In the rows, 128 means zero.
A state moves one step at a time under one of 8 hidden systems, and each row is a state written as 18 numbers. Each run below is a few steps of one system.
q797, run 1 (9 x 18):
[[103 145 193  92 150 167 109 107  90 140 130 125 101  98 149 137  77  99]
 [111 168 115 129  97 164  66 170 112 144 183 132 130 155 101 158 144 137]
 [120 132 169 158 152 108  93  94 156  99 128  85 175 157 132 164  96 155]
 [ 73 162 164 113 156 118 135 135  81 116 129 147  77 137 163 132 101 163]
 [130 127 134 103 134 165  85 145 159  95 199 152 130 124 100 121 150 184]
 [141 130 193 135 142 165  88  94 132 103 118  92 129 113 120 131  62 101]
 [100 187 125 124 127 149 108 177  79 151 146  96  89 147 127 164 106 140]
 [125 128 137 148 127 104  91 122 192 103 167 111 138 174 114 156 128 190]
 [ 85 126 170 114 166 125 132 104 130  78 101 132  93 112 161 142  65 145]]
q178, run 2, 9 rows:
[[131 180 145 104 163 110 150 141  98 195 148  82 143 142 155 148 141 170]
 [123 163 152 147  97  74  88  97 157 108 124 163 137 138 101  84 135 169]
 [143 160 137  93 187 143 148 146 112  83 103 105 138  71 122 113  88 160]
 [141 164 152 103 103 142  88 119  96 186 169 140  98 120  73 110 120 108]
 [117 151  90 167 122  93 113 151 124  77  95 100 134 141  68 158  82 130]
 [131 117 174 108 186 112 163 103  99 168 152  97  81 149 119 144  91 151]
 [ 95 119 117 141 106 111 106 134 128  84 156 199  87 145  89 106 135 158]
 [139  94 126  98 172 176 130 140 163  84 142  93 117  94 110 164  80 135]
 [100 117 153 131  91 161 104 121  92 162 143 150  66 149 137 137 112  66]]
q388, run 3:
[[138 159 107 142 116 137  97 171 154 108 153  79  96 159  84 169  96 162]
 [122 147 124 128 143 129 147 158 157 103 108  74  58 136 149 165  69 159]
 [ 95 145 103  75 135 137 130 166 154 134 161 126  63 114 135 166 113 169]
 [102 127 121  92 115 144  83 131 196 110 141 104 112  98 131 183  84 131]
 [ 78 132 135  83 134 141 124 126 123 148 107 115  92  92 159 178  73  89]
 [ 59 138 129  87 126 110  89 118 121 173 165 141 125 128 123 191 111 120]
 [ 72 124 177 122 149 112  87  86 138 117 129 123 154 135 150 178  85 130]
 [ 73 139 191 103 161 148 108 109  69 131 146 161 118 122 153 133 102 130]
 [ 94 150 166 135 121 159  54 128  90 116 176 149 155 149 105 143 119 133]]
q628, run 4:
[[140 136 102 175  73  81 117 130 148 111 112 135  84 161  69 111 113 126]
 [145 118  81 112 164  88 176 144 156 114 118  85 109 119  87 157  92 161]
 [123 111 141  90 118 114 135 102 148 154 157 158  41 116  91 114 103 130]
 [114  88  74 108 132 154 114 146 134  95 147 145 130  99  64 163 103  97]
 [135  93 151 115 148 144 140 104 101 182 154  91 101 147 103 170  87  81]
 [ 70  76 102 151 119 120 132 132 101 122 141 170 106 174 138 166 138 104]
 [125  64 126 103 187 148 171 120 134 138 161 119 161 132 163 158 152 139]
 [103  95 177 116 128 169 131 101  96 132 132 183 109 116 181 100 142  95]
 [132 124 102 131 132 186 119 166  88 124 140 139 196 119 153 133 177 108]]
q178, run 5:
[[114  99 170  94 111 174 103  97 121 179 170 163 120 118 155 126 148  86]
 [ 97 132  79 162  97 139  94 162 129  78 104 137 182 133 141 161 142 105]
 [142 118 171 122 167 142 140 103 125 175 139  73 164 150 179 161 132 126]
 [102 147 143 170  93 109 108 123 105 112 125 185 143 160 158  82 180 143]
 [166 145 125 115 167 157 131 151 157  91 133  89 186  99 145 126 145 178]
 [160 163 187 132  86 153 102 105 106 162 117 131 111 118 136  71 128  92]
 [140 187  69 152 115 116 133 195 106 109 105  96 149 132 109 132 139 153]
 [172 142 172 120 137  94 139  89 156 180 132  76 114 141 111 118 106 150]
 [111 159 116 138 114  87 148 139  99  88  96 175  84 114 113  77 122 150]]
q443, run 6 (9 x 18):
[[147  80 112 119 150 144 137 121 175 147 144  74 161 136 140 190 124 114]
 [ 86  78 139 134 136 130 149  97 111 137  99 143 135 132 194 159 125  75]
 [109 109 105 100 122 184 110 154 139 143 162 147 176 111 180 151 183 116]
 [145 113 161 151  99 152  92  89 154 135 105 112 191 123 159 124 136  78]
 [100 169 116 144 112 140 122 152  64 132  92 143 181 120 174 122 160  97]
 [147 169 145 133 116 121  99 126 142 155 154 126 200 145 148 106 189 171]
 [130 154 149 166 108  92 122 107 134  75  73 154 162 115 147  73 132 143]
 [144 195 146 104 129 142 129 158  85 135 132 151 119  99 127  67 152 163]
 [166 165 128 148  79  89 100 119 162 130 131 130 113 137  69  84 132 154]]
q90, run 7 (9 x 18):
[[ 97 182 160 117 137 155  98 149 127  93 102  96 125 109 185 151  91 151]
 [ 92 195 156  97 111 152  82 150 146 126 153 129 103 119 170 137 128 176]
 [ 90 170 149 100 121 130  67 122 175  89 127 126 143  95 140 150  92 159]
 [ 85 180 170  73 150 139  90 125 115 135 140 123 118  88 135 151  78 142]
 [ 85 186 144 103 115 115  59 129 129 137 164 131 135 127 100 159 106 159]
 [ 94 160 172 111 166 104  84  99 132 109 142 105 153 126 108 164  72 167]
 [ 81 159 173 107 164 122  93 122  83 120 172 149 108 141 106 142  93 169]
 [106 141 147 131 151 144  68 133 124  84 180 132 149 148  80 155 105 169]
 [109 134 187 139 165 161  92 121  97  83 147 109 117 148 111 151  67 136]]
q18, run 8 (9 x 18):
[[157  88  66  93 132 134 149 142 169 121 151 138 121  85  66 123 134 125]
 [154 107 129 102 133 128 149 101 123 164 106  98 105  91  87 137  73  63]
 [100 106  81 124 134  98 155 137  91 180 135 118 126 146 104 189 124  93]
 [131  62 120 120 153  91 150  87 175 158 152 117 156 148 126 171 140 135]
 [108  66 148 108 157 117 175  80 107 144 109 170 129 111 162 111 138  95]
 [136  91 113 110 134 172 136 134  90 164 162 160 175 117 126 118 184  89]
 [176 103 149 164 111 149 122  99 126 154 111  94 188 141 136 120 143  73]
 [129 143 134 162 135 110 172 134  78 165  94 104 155 160 189 127 161 117]
 [152 122 110 141 105 116 147 138 162 152 143 142 145 158 174 100 209 167]]
q797, run 9, 9 rows:
[[119 142  95 100 144 159 154 188 147 109 120  90  81 110 169 166 109 156]
 [135 116 132 102  90 136 107 121 218 152 153 116  81 129 150 142 130 142]
 [ 85 130 106 108 104 137 103 134 164 101  88 116 121  88 158 179  84  91]
 [ 94 152 122  65 122 109 111 124 144 204 160 122 133 111 148 176 138 132]
 [ 72 125 127 135  80  92  67  92 159 115 128 172 159 133 122 149 130 111]
 [ 78 139 144  88 180 109 123 104  87 134 132 142 192  95 138 158 119 131]
 [106 140 168 126 113 120  88 101  85 158 178 188 135 153 100 101 155 129]
 [121 130 144 158 158 143  95 125  83  68 131 139 201 134  92 123 119 131]
 [147 155 195 138 173 132 141 113  57 156 150 110 125 162 125 103 121 154]]
q880, run 10:
[[104 163 113  76 106 133 109 138 107 136 127 185 141  61 117  93 148 118]
 [153 157 126 116 101 106  79 101 146 140 123 114 170  91  54 121 106 103]
 [111 163 122 136 157  66 142 122  81 114  87 104 140 120  82 139  73 125]
 [115 146 142 106 159  64 146 110 112 152 167 152 114 149  90 113 137 195]
 [135  90 157 129 152 126 124  97 156  64 145 166 106 118  88  90 104 164]
 [145 114 135 118 154 185 134 151  67 110 158 144  93 113  74 107 106 112]
 [159 115 110 165 101 138 108 142 123 147 172 105 104 185  62 144 125 116]
 [133 100 113 164 170 128 159 149 139  94 125  69 111 175 137 179  97 156]
 [112 104 149 119 148 152 164 141 120 154 159 136  63 164 192 139 146 154]]
q628, run 11:
[[132 115  85 103  83 161 132 161 143 116 135 166  59  97 110 106 133 107]
 [169  98  89 113 111 169 133 150 158 154 130  80 126 104 106 163 111  75]
 [106 107 116 141  87 110 141 115 125 176 102 117  76 147 148 164 105  67]
 [ 89  92  61 107 126  93 153 139 154 159 139 141 150 132 145 183 162 129]
 [118  75 156  88 146 113 143  65 158 163 131 150 147  94 154 128 132  99]
 [ 83 124 120 101 127 134 116 117  72 133 117 185 170  84 128 123 140  78]
 [153 117 139 144 135 134 117 107  88 177 152 121 212 142 108 127 169  98]
 [118 113 152 187 134  91 154  92  83 112  86 148 161 164 151  99 140 109]
 [140 140 109 129 170 102 181 148  87 130 128 149 158 131 142  89 178 179]]
q443, run 12 (9 x 18):
[[ 98 148 161 139 154 125 154 142 104 127 126 115  81 172 200 139 123 171]
 [120 129 130 119 107 150 106 149 207  95 151 130  87 136 173 137 143 182]
 [138 154 156 121 108 162 112 131 162 102  87  83  88  93 161 131  70 111]
 [ 89 187 120 105  90 129 103 159 114 177 126 105  86 128 151 167 110 117]
 [104 159 113 116 126  89  94 127 185 130 133  85 162 133 129 191 107 163]
 [ 70 141 173 101 167  98 119  88 126 105 106 133 138 102 159 154  78 144]
 [ 73 149 147  82 120 155  70 131 127 118 175 177 123 104 128 137 126 146]
 [134 144 152 138 114 153  52 115 141  92 140 107 159 118  75 142  81 113]
 [ 92 167 154 158 143 122 104 133  46 117 119 115 134 158 109 154  86 115]]
q90, run 13 (9 x 18):
[[164 151 135 150 116 128  89 122 136  92 118  99 146 114  46 117  79 116]
 [141 173 139 141 155 113 155 147  75 125 103  85  77 140 101 125  71 137]
 [136 148 104 142 123 103 133 161 154 109 162 123  78 167  96 127 136 201]
 [127  85 132 122 158 122 139 117 179  53 121 131  91 115 110 132  81 156]
 [ 97 103 107  94 140 171 142 161 102 122 148 144  54 113 120 155 102 109]
 [119 103  89 134 101 149  97 152 171 142 163  92 118 159 115 200 120 112]
 [ 90  96 143 141 148 107 150 104 145 132 104  92 115 156 184 191  94 114]
 [ 73 110 120 107 144 124 144 141 116 152 163 166 122 157 190 154 173 158]
 [113  75 140 116 124 153  90  96 173 114 163 162 187 124 148 139 161 124]]
q880, run 14 (9 x 18):
[[136 110 167 115 187 169 168 131  85  93 118 123  85 109 139 108  87 133]
 [136 120 101 135  78 152 117 158 115 160 179 168  78 158  96 109 170 123]
 [166  93 106 153 137 151 121 144 182  89 130  69 156 136 107 166 106 127]
 [112 130 142 131 146 139 173 144  78 164 107  94  69 148 172 152 102 104]
 [105 102  87 126  92 113 125 143 182 147 165 164 125 159 159 147 190 157]
 [143  88 153 109 153 171 129 105 174  93 108 104 157  85 171 142 104 108]
 [ 95 144 118 120  92 145 128 141  62 176 111 156 110 118 156 126 138  62]
 [132 133  92 137 100  98  92 124 174 148 142 118 212 139 115 158 171 136]
 [120 137 179 135 167 104 146  87 115 110  71  94 153 112 169 130  81 120]]
q18, run 15:
[[122 183 127 121 122  55 100 106 135 158 126 115 176 125  79 139 122 154]
 [105 146 137 134 137  36 133  86 117 125 112 164 143 132  83 102 118 157]
 [132 127 126 116 166  90 144 111  94 115 155 175 142 117  54  86 135 165]
 [172 105 143 149 140 125 129 105  94 118 146 141 123 135  37  86 110 114]
 [161 110 125 167 162 125 160 140  63 120 125  99 111 162  67 125  97 116]
 [157  90 126 162 156 127 170 139 116 141 162  94  84 194 105 144 126 148]
 [147  53 116 148 150 142 187 133 148  99 125 125  76 153 148 131 124 134]
 [147  77 116 100 147 193 174 157 127 132 144 124  77 111 161 130 134 108]
 [141  89 101 125  94 195 125 151 154 146 129 107 105 120 156 162 130  65]]
q388, run 16:
[[180 156 126 151  85  97 109 119 139 164 146 112 109 150  60  94 134 130]
 [133 116  88 171 137  76 169 136 139  64  72 118 126 137 110 124 106 140]
 [170 124 128  85 168 116 183 128 131 158 158 122  88 108  89  97 131 171]
 [138  79  92 141  84 131 110 127 196  85 130 160  99 124  94 120 129 118]
 [158  91  99 102 171 146 178 137 119 131 108  88 138  86 107 150  97  88]
 [126  86 110 121  92 111 145 112 142 199 156 142  74 158 119 144 149  95]
 [ 98  68  91 134 159 109 147 119 158  96 124 130 184 136 147 180 137 130]
 [142  89 185  94 159 160 160  87 127 176 150 129 113 116 175 112 140 117]
 [ 96  90 102 139  90 166  96 140 123 118 148 191 153 134 150 131 182  90]]

Name the system that made each run.
run 17 (2 x 18):
[[140  61 149 110 160 195 156 124 112 120 159 151 103 123 155 115 138 109]
 [142  82 107 139 105 200 103 151 121 145 173 132 149 151 126 151 165  85]]

q388
run 18:
[[128  99 109  86 177 155 135 127 146  86 122 119 190  68 129 146 115 125]
 [123 119 164 125 103 161  98  98  76 181 140 147 141 126 124 119 136  53]]

q178
run 19, 2 rows:
[[119  96 153 116 167 146 141 128 100 128 189 153  68 157 100 128 117 159]
 [110  78 102 160 123 153  95 135 135  67 155 144 131 158  80 164 112 117]]

q90
run 20 (2 x 18):
[[137 130 156 118 158  63 136  80 155 162 149 117 175 143 111 127 142 174]
 [113  96 157 137 130 121 139  94 139  70 102 191 113 109 158  73 130 136]]

q388
run 21:
[[ 88 111 147 124 128 135 123 117  68 118 147 200  82 133 106 100 121 110]
 [152 117  92 136 139 169  97 160 126 108 170 102 182 133  71 160 131 126]]

q90
run 22, 2 rows:
[[118 118 186 102 133  99 125  54 154 160 107 136 135  99 152 112 107 104]
 [ 81 164  88 110  98 137 106 163  73 130 124 173 131 101 114 129 140 101]]

q797
run 23, 2 rows:
[[170  76 139 154 128 196 124 130 140  70 116 118 113 117 117 109 103  92]
 [155 114  91 135 125 170 161 171  74 167 141 101 100 142 111 144 136  82]]

q388
run 24 (2 x 18):
[[ 96 115 155  90 136 164  91 104 153  87 118 145 134  69 146 138  86 104]
 [ 93 178 131  90 113 164  89 153  85 170 148 121 122 104 134 165 112  99]]

q90
run 25 (2 x 18):
[[137 107 123 127 149 155 146 125  53 118 112 159 151  94  92  96 120  74]
 [187 139 114 161  99 157 120 154  94 170 152  96 139 157  83 114 151  98]]

q90
run 26 (2 x 18):
[[142 112 183 171 109 158 106 110 155 107 141 132 112 178 178 104 146 147]
 [136 157 118 157 103 179 126 185 128  73  91 117 102 125 181 110 129 133]]

q443
run 27 (2 x 18):
[[131 125 124 116 126  57 153  84 185 156  91 110 157 111 158 135 132 139]
 [ 97 124 125  78 144  81 165  99 108 166 123 184 128  91 137  97 150 132]]

q90
run 28 (2 x 18):
[[103 113 123 119 159 106 117 119 191 111 135  90 166 141 154 194 112 163]
 [ 66 109 178  96 151 127 131  95 107 144 145 167  93 129 179 138 116 131]]

q90
run 29, 2 rows:
[[158 124  78 156 140  97 156 155 122  90 118 110 114 141  52 123 107 154]
 [167 107 135 123 147 110 169 121 135 142 144 108  50 138  79 112  96 145]]

q628
run 30:
[[140 121 136 110 136 170 175 145  99 133 103 148 110  96 199  83 158 111]
 [162 138  96 129  67 186 106 170 141 160 139 124 142 119 142 115 180  96]]

q18
